(in the rows, 128 means zero)
Each run below is a few steps of one of 8 hidden systems, one row a step.
run 1, K:
[[188  92 188  91 132 151 141 185  88 127  86 171 104 143 138 131 125 115]
 [132 110 143 170  95 120 123 145 155 178 134 137 138  46  93 116 110  62]
 [108 134  97 162  90 180  92 160  75 158 113 115 147 171  74  85 152 110]
 [117 130  74 126 134 160  54 125 113 108 111 147 131  65 126 171 185 156]
 [108 119  86 108 115  81 113  88 168 127  96  47 148 139 123  99 182 159]
 [141 104  78 138 207 122 154  88 135  94 122 140 101 158 122 114 117 207]
 [106 172 133 121 157  78 154  80 174  99 194 101 100 141 147 191  94 139]
 [125 147 188  57 148 108 185 148 118 106 129 154 141 196 161 127  77 150]
 [170 128 213 152 117 120 171 131 136 114 133 196 130  90 174 147  76  89]
 [118 126 170 155  63 130 144 177  98 196 142 132 126 141 146  87 102  33]]
run 2, M (10 x 18):
[[122 120 103 114 127 132  88 120 167 150 163  36 123 165 117 181 222 116]
 [115  50 127  40 126 134 131 103 151 135 107 109 145 201 112 105  84 156]
 [144 123 126 140 141 105 143  88 135  87 121 143  68 100  76 139  29 153]
 [ 96 186 109 133 163  52 158 181 103 148 124 139  85  88 136 122 120 134]
 [103 188 166 113 145 119 143 142 149 108 146 158 224 125 161 159 159 141]
 [159  98 162 163  88 109 121  88 141 128 122 155 141 163 217 157 137  77]
 [135  91 125 146 117 210 145 128  98 146 159 147  97 102 180  66 123 117]
 [160 150 147 153 119 199 129 156 117 135 165  64  90 125  71 130 165 109]
 [127  79 120  85 134 129  93 181 130 181 100 110 140 166  56 133 143 108]
 [101 114 100 123  99 119  99  93 144 114  94 138 177 121  48 112  71 136]]
run 3, J, 10 rows:
[[114 148 114 123 114 135 128 145  94 141 139 104  98 150 173 109 167 125]
 [138 116 138 117 148 178 135 132 139 114 141 130 141  86 111 114 135 155]
 [155  85 144 126 121 106 134 115 157 147 123  92 112 175 120 134 127 101]
 [ 89 134  95 137 142 122 130 137 116 148 138 144 113 114  98 113  81 129]
 [130 174 153 131  96 122 115 114 137  98 128 111 142 119 117 162 131 117]
 [127 126 125 100 146 110 123 167 101 139  93 146 135 146 148 119 155 146]
 [133 113 121 160 136 139 131  93 150 112 135 153 152 104 147 121 128 138]
 [131 125 125 132 117 134 132 125 113 140 148  95  86 170 157 123 145 114]
 [113 126 126 102 146 159 137 143 129 130 150 127 122  85 103 116 113 145]
 [156 112 161 126 111 111 132 122 151 126 114 106 135 155 103 143 119 102]]
run 4, E, 10 rows:
[[143 142 122 144 141 114  90 172 106 152 127 129  91 134  94 191 155  96]
 [ 94  99 117 113 126 120 106 119 178 160 132 135 209 115 122 129 144 115]
 [137 140 106 156  94 144 100 103  97  87  75 138 152 148 100 103 128 145]
 [112 130  81 109 147  75 111 113 131 118 112 118  81  97 148 147 133 156]
 [124 150 146  95 145 126 172 115 163 109 149  77 155 150 118 104 143 171]
 [163 107 153 115 149 122 138 114 120 103 121 152  94 192 140 165  91 134]
 [115 116 149 132 120 109 167 110 149 146 163 144 112 103 180 107  80 102]
 [136 170 164 143 109 170 157 177  80 134 141 132 120 127 133  94 136 110]
 [151 112 136 140 139 140 100 163 125 158 135 156 115 100 141 179 166  95]
 [116  98 111 152  95 164 104 123 144 168 131 110 182 125 120  97 165  98]]
run 5, U:
[[155  78 140 108 164 104 154 124 149 134 107 140 123 160 133 117 104 142]
 [122 135 125 177 135 122 144 106 140 129 164 144 117 135 111 135  76 109]
 [116 177 150 123  94 128 127 153  93 123 134 126 112 133 143 137 123 107]
 [137 129 158 103 125 137 125 148 130 122 115 151 164  98 161 134 154 132]
 [152  84 123 163 116 137 118 104 145 147 124 123 138 145 141 118 157 106]
 [100 116  89 142 132 150 106 135 114 161 149 120 105 123 111 122 129 115]
 [117 155 126 101 119 141 117 136 133 119 130  87 132 104  89 129 148 145]
 [148 103 131  96 142 101 125 130 130 115  79 125 135 150 106 119 125 153]
 [123 122 105 160 149  91 135 100 144 120 120 152 133 128 117 132  93 139]
 [109 173 122 145 113 113 140 117 105 111 139 123 111 149 151 123 115 130]]
run 6, X:
[[192 130 131 175 141 112 105 118 110  91  78 127 125 193 148 166 211 139]
 [ 86  70  54 123 161 152 110 100 148 159 150 149 149  97 180  98 156 158]
 [142 158 156 139  96 192 167  89 148  90 173  48 112 121 105  76 126 146]
 [137  94 118  70 160 102 124 142 116 136 131 113  22 151 112 165  85 136]
 [105 150 162 133 149  78 172 140 177 147 145 154 174  76  98 125  67 114]
 [132 171 144 169 103 110 121 135  82 114 118 154 131 219 136 150 116  95]
 [ 95 131 109 106 118 137  73 145 103 130 114 191 155  70 185 157 153 127]
 [171 118 177 135  94 161 149 129 144 128 112  85 168 138 154  85 203 119]
 [155  59  83 146 162 176  97 133 114 156 130 126  79 148 104 134 148 129]
 [ 94 122 108 128 110 120 125  86 191 146 163  70 141  78  83 116 106 120]]
run 7, E, 10 rows:
[[137 148 171  86  76 135 152 181  60 121  89 122  71 132 135  72  92 116]
 [161 119 155 147 192 125 153 180 146 159 142 163 110  46 119 151 146 127]
 [128 122 119 195 119 147 123 130 139 174 154 113 183 186 134 116 180  81]
 [ 88 120  84 110  99 179  48 124  91 124 128 172 138 123 126 162 113 122]
 [127 130 126 116  72  98 106 106 158 118  90  69 125  59 103 108 148 123]
 [139 109  93 110 186 114 138 154 111 128  79 118 123 165  80  93 152 189]
 [123 133 110 151 179 100 131  66 180 102 166 133 129 139 115 185  99 149]
 [ 98 153 148  90  89  86 152 107 125 116 127 108 133 195 169 108  90 119]
 [150 146 178  89 148 137 165 152 101  86 117 180 106  89 162 132  88 157]
 [177 123 171 179 135 113 176 135 141 149 146 114 102 123 181 112 165  91]]
run 8, K, 10 rows:
[[105 112 114  81 144 164 111 189  96 174 138 110  89 142  60 121 109 121]
 [143 153 141 128 122 153  94 134 145  97 110 125 175  73  52 162 150 146]
 [118 123  87 145 113  50  90 126 120 131  50 138 148 161 102 136 137 124]
 [ 84 150  71 158 153 129 136  90 122 102 133 164 153  90 156  93 120 185]
 [130 161 124 142 125 112 142  90 136  98 157  80 106 178 198 150 176 137]
 [132  79 144  64 184 122 167 133 147 141 151 143 105 152 185 129 112 153]
 [165 116 200 129 114 143 175 105 171 120 169 102 117 122 111 125  72 100]
 [139 128 162 118 115 124 132 186  79 156 117 158  87 163  90 139  73  78]
 [111 168 154 137  99 157 102 174 107 135 126 169 176  47 104 131 125 102]
 [138 122 115 170  72 129  82 142 100 145  69 122 166 147 127 103 194  91]]
run 9, M:
[[161  92 131 159 100 104 127  83 155 127 125 103  86 110 165 132 137  97]
 [118 120 113 126 158 169 166 150  99 145 151 121 106 145 135  71 129 157]
 [137 149 149 122 140 144 115 132 153 119 164 102 121 124  82 188 125 119]
 [121 100 136  97 106  85 125 154 125 164  92 131 134 150 123 115 105  97]
 [121 143 126 146 127 151 123 113 118 100 112 174 167 101 106 114  94 149]
 [132 154 105 168 114  90 103 125 116 129 116 116  95 117 151 145 167 112]
 [104 122 113  95 145 155 132 132 130 130 140 122 165 132 160 103 166 166]
 [157 114 149 136 122 132 131  84 160 105 142 100 115 157 122 155 120 125]
 [128  90 116 109 149 115 144 145 116 158 127 137  77 135 140 109  98 124]
 [116 167 146 125 131 146 150 138 135 115 155 126 142  96  87 125 103 138]]
run 10, U, 10 rows:
[[183  65 136 122 202 146 151 145 123 125 112 157  75 176  64 144  71 152]
 [107 178 146 171 126  56 145 128 160 142 156 130 129 120  66 166  56  77]
 [100 195 164 108  75 138 127 160  67  97  96 172 190 168 147 110 111 130]
 [151 115 139 133 116 118  94 103 137  97 100 187 148  67 213 175 164 129]
 [124  87  97 179 113 132 147 109 145 180 150  93 126 138 192  61 184 100]
 [115 116  89 115 169 221 111 145 107 144 194 106  85 129 109 140 151 153]
 [136 122 156  70 113 112 127 138 172 141 136  40 102 114  58 150 128 117]
 [142  98 141 106 143 121 144 151 117 126  66 156 165 160  49  86  72 149]
 [138 164 111 194 131  76  99  97 127  90 100 178 132 115  96 181  98 123]
 [ 78 186 109 130  95  71 132 130  96 127 111 135 144 149 197 104 146 126]]
run 11, X:
[[126  85  90 131 104  83 118  99 156 137  70  88 139 100  95  70 137 139]
 [122 164  74 158 167 124 148 131 108 114 115  93 108 139  72  84 148 182]
 [101 159  88 104 184  86 136  84 156  84 148 111 111 131 143 169 128 194]
 [115 143 155  89 156 110 202 102 136  92 152 142 125 156 187  95  76 175]
 [159 151 174 153 142 131 175 129 100 104 160 182  67 115 189 144  82 117]
 [124 138 181 126 110 118 146 164 132 173 182 148 113 114 203 165 131  57]
 [141 116 187 122 100 198 106 185 116 167 153 158 174 142 114 153 137  60]
 [151  72 135 140  61 155  45 125 131 157  92 134 158 125  89 166 145  60]
 [112  87  80 139  77 133  70 143 124 170  63  93 166 109  55  72 166 108]
 [127 144  55 153 139 128  85 116 126 105  75  70 138 122  30 105 184 180]]
run 12, Y:
[[143 108 138 151 124 102 135 109 175 141 119 111 149  94 103 119 131 112]
 [115 131 107 138 134 138 119 144  89 133 110 148 136 179 109 113 120 137]
 [109 152 115 118 120 106 103 102 145 108 139 128 124  87 144 173 125 129]
 [137 121 146 109 114 122 159 128 131 127 107  92 141 161 143  80 150 140]
 [137 119 116 137 173 149 126 124 115 111 144 167 110 127 140 153 124 152]
 [122 124 130 153 109 106 144 109 158 153 155  87 107 125 125 118 121  93]
 [114 139 142  95 131 166 136 165  95 131 134 139 134 141 117 107 116 140]
 [154 125 151 136 121 108 113 120 142 116 118 141 117  94 126 167 124 105]
 [117 113 119 143 117 121 132 141 121 158 105 133 153 149 135  85 144 115]
 [117 152 109 139 126 157  92 118 113 106 136 144 135 110 122 157 137 142]]
run 13, Z, 10 rows:
[[168  61 177  74 103  75 145 133 119 123  37 157 123 169 146 101  75 120]
 [102 137 101 211 151 118 167 126 117 153 150 197 128  68 131  75  63 115]
 [125 220 146 173 107 110 131 142 116 119 178  85 107 141 157 172 180  89]
 [125 103 146  58 130 181  80 175 106 139 115 154 174 140 162 169 191 135]
 [173  50 134 161  95 146 121  70 171 132  98 114 158 116 108  84 128 115]
 [119 120  78 173 141 125 134 145  89 165 135 100  47 165  77  94 102 112]
 [ 94 185 111 100 163 132 107 142 151 113 163 106 140  82  66 184 136 162]
 [143 126 153  70 120  67 129 117 142  90  62 120 168 188 138 143 138 157]
 [108  99  94 138 147 117 136 100 111 115 107 202 127 110 169  91  72 157]
 [114 183 137 165  99 109 168 100 136 119 175  85  89  92 175 104 132 112]]
run 14, Y:
[[161 108 143 142 143 121 172 158  81 135 101 156  66 150 152  78  98 124]
 [106 164 125 175 149 132 133 149 137 149 179 164 139  57 139 152 136 104]
 [136 137 169 135  74 151 119 151 128 148 130  96 169 170 112 122 158  75]
 [125  80 120  91 114 162  70 134 105 126  99 178 138 121 143 155 120 125]
 [140 108  97 167  93 111 108  94 145 125  91  96 122  79 109  92 149 123]
 [105 144  75 121 164 135 109 159  94 133 113 115 129 160  93 114 174 170]
 [117 135 119 100 156 100 115  86 180 103 147 102 138 124 100 190 118 155]
 [130 112 141  97 129  92 179 106 140 118 110 103 113 193 136  81  81 148]
 [120 164 130 137 167 123 165 127 107  96 158 171  90 101 167 133  88 155]
 [144 156 180 156 117 107 178 140 145 147 168  98 119 125 165 123 143  86]]
run 15, Z:
[[110 154 121 103 122 178  74 128 122 105 153 117 169 166 124 191 178 141]
 [146  61 124  87  87 127  87  99 140 114  67 112 134 125 122 116 135 136]
 [128 102  88 154 146 120 160 123 118 143 108 118  94 113  93  49 100 154]
 [119 180 113 138 180 104 153 123 144 108 173 108  81 123 114 164 117 155]
 [104 151 156  51 131 102 128 131 139 114 134 129 157 156 161 167 122 141]
 [139 108 164 120  99 135 144 108 124 103  97 172 156 115 169  97  90 128]
 [143 130 139 183 109 118 153 137 111 154 137 136  80 101 165  95 120  88]
 [123 157 138 149 142 171 128 170 121 160 179 117 135 120 130 139 173 104]
 [155  99 150 116 116 159  88 130 146 132 125 115 160 160 106 169 159 106]
 [126  73 100 133 109 127  94 124 121 153  87 134 134 145  82 111 109 112]]
run 16, J, 10 rows:
[[198  65 142 135 156 119 136 122 159 135  91 104 124 142 154 129 205 141]
 [ 97  82  76 161 172 142 156 102 151 175 182 121 120 154 125  83 108 130]
 [113 164 135 113  94 159 122  96 132  98 179  78  89 136  86 149  80 121]
 [126 144 160  55 120  85 136 182 115 130  85 112 113 114 100 131 114 134]
 [148 123 146 168 150  88 144 128 145 121  88 195 185 111 118 127 107 130]
 [121 141 103 174 127 105 106 106 113 128 143 152 117 172 190 167 149 112]
 [ 91 145 113  99 112 188 116 136 105 124 163 126 132  89 172 109 157 146]
 [184  86 171 112 110 175 137 128 136 118 109  96 120 133 117 108 148 125]
 [134  73  99 146 165 105 134 138 144 177 127 121  90 136  89 114 109 112]
 [ 91 168 117 159 116 122 121 111 149 133 167 117 148 126  79 140  93 109]]

Which system made each of these runs?
run 17:
[[168  78 124 186 141 207 104 101 149 134 166 133 134 120 125 152 165 111]
 [101  78 105 104  76 152 106  96 152 164 157  55  99 134 108 105 113  91]]
  X
run 18:
[[167  90 153  83 148 129 149 132 130 117 113 107  98 174 172 128 157 150]
 [117  79 128 122 148 152 153 108 153 152 167 148 129 115 131 103  73 124]]
  Z
run 19, 2 rows:
[[109  95 105 103 105 118  99 119 127 135  91 129 139 117 116 109 115 132]
 [131 142 111 153 135 121 152 115 122 111 114 113 111 110 106  87 123 158]]
  Z
run 20, 2 rows:
[[ 87 161 120 172  84 115  99 108 133 132 124 187 204  65 191 122 147 102]
 [144 146 126 150  68 178  94 121  95 111 111  86 149 172 167 114 220 112]]
  Y
run 21 (2 x 18):
[[180  96 174 109  73 120 114  97 140  83  54 128 157 125 124 118 126 128]
 [135  90  74 159 169  96 149 121 107 135  98 148  77 115 151  72 124 162]]
  E
run 22 (2 x 18):
[[156  76 128 123 138 150 114 128 142 158 143 103 114 168 160 140 181 108]
 [102  87  94 133 127 173 123 118 135 161 154 119 126 113  90  91  96 123]]
  J
run 23 (2 x 18):
[[133 141 128 160 116 111  82 195  65 158  87 209 132 129 111 170 123  75]
 [ 84 138 114 136  63 110  66 111 154 140 103 135 220  73 140 133 170 100]]
  Y
run 24:
[[ 85 126 118  84  65 131  84 119 149 148 141  77 128  79 112 137 121  97]
 [150 123 154  91 122 128 138 168 114 126  73 100 141 153  47  95 125 142]]
  X
run 25, 2 rows:
[[138  60 102 125 145 110  93 126 159 168 117 138 111  79 126 156 137 106]
 [109 138 120 186  85 143 128 121 129 160 148 106 162 149  95  78 124  83]]
  J
run 26:
[[108 130 113 142 111  90  98 118 161 138  95 152 199  62 145 127 166 125]
 [131 144  82 149 124 142 107 114  96  90  83 111 150 159 132  92 196 177]]
  E
run 27 (2 x 18):
[[124 129 133 136 143 118 110 122 145 126 151 175 118  52 173 184 123 117]
 [145 118 148 164  86 144 151 131 136 155 118  80 159 152 118  61 165  92]]
  Y
run 28 (2 x 18):
[[152 125 163 102 106 204 100 145 128 109 127 119 138  69  86 143 145 129]
 [161  77 125 140 116  81 107 155 139 167  62 109 129 134  86 119 160  96]]
  U
run 29:
[[164 102 123 164 138 152  90 142 105 129  92 178 129 114 114 148 144 115]
 [111 111  81 168 119  98 102 113 152 169 129  92 136 125 113 120 166 102]]
  Z
run 30 (2 x 18):
[[104  98  51 147 140 148  65 116 113 147 129 148 120 128 140 150 164 131]
 [ 95 142 106 106  87 142 100  89 160 114 140  57 146  97  93 116 138 138]]
  E
run 31 (2 x 18):
[[125 103 145 113 124 125 136 144 141 171 156 123 120 144 162 137 139  89]
 [128 117 144 139 109 192 120 144 111 135 138 148 155 113 108 105 118 109]]
  E
run 32, 2 rows:
[[164  80 114 181 150 136 105 122 125 146 125 168 100 127 126 153 124 101]
 [ 81 131  90 152  97 129 112 130 132 173 148 100 140 111  92  97 123  95]]
  Y
run 33 (2 x 18):
[[204  50 171  80 183 184 144 169 139 145 126 103  91 158 116 146 174 138]
 [135  49 103 177 162 134 123 112 163 178 143 167 122 102  59 124  52  97]]
  Y
run 34 (2 x 18):
[[134 129  83 163 121 134  99 100 121 121 126  78  96 171 114 136 169 131]
 [ 92 121  85  77 178 122 119 123 139 122 141 127 121 115 130 148 133 185]]
  K
run 35, 2 rows:
[[162 116 135 140  96  96  84 156  82 110  19 179 148 129 130 132 151 117]
 [127 123  69 216 148 109 112 111 132 142 117 151 148  88 177 108 201 135]]
  J
run 36 (2 x 18):
[[109 123  99 183 114 164 115 113 128 153 152 133 155 121 141 100 151 106]
 [121 112  98 113 108 168  87 113 111 131 137 100 111 149 150 137 166 128]]
  K
run 37 (2 x 18):
[[134 134 117 181 106 140 122 125 112 140 127 146 129 103 181 104 166 106]
 [119 129 111 138 121 181  99 141 119 146 155 101 137 126 129 131 189 119]]
  Y
run 38 (2 x 18):
[[101 211 141 122 101 169  83 125 134  85 167 119 164  75 126 199 169 132]
 [158  66 140  74  90 101  97 129 133 138  53  92 138 170 155 126 186 120]]
  E
run 39 (2 x 18):
[[117  90 132 118  87 106 132 103 194 188 162  31 102 129 106 119 131  68]
 [102 137 113 105 146 158 121 181  98 145 128 131 132 155   6 111  71 138]]
  X
run 40, 2 rows:
[[148 116 156 102 156 146 168 145 130 113 109 132 144 126  85  86 102 165]
 [157 127 125 186 154  91 142 114 132 130 135 148  91 149 132 158 112 105]]
  E
run 41, 2 rows:
[[ 90 146 127 119 132 112 118 124 136 131 155 158 139 119 110 167  70 108]
 [125 159 165 116  83 108 127 138 111 114  97 144 155 144 142 129 107 106]]
  X
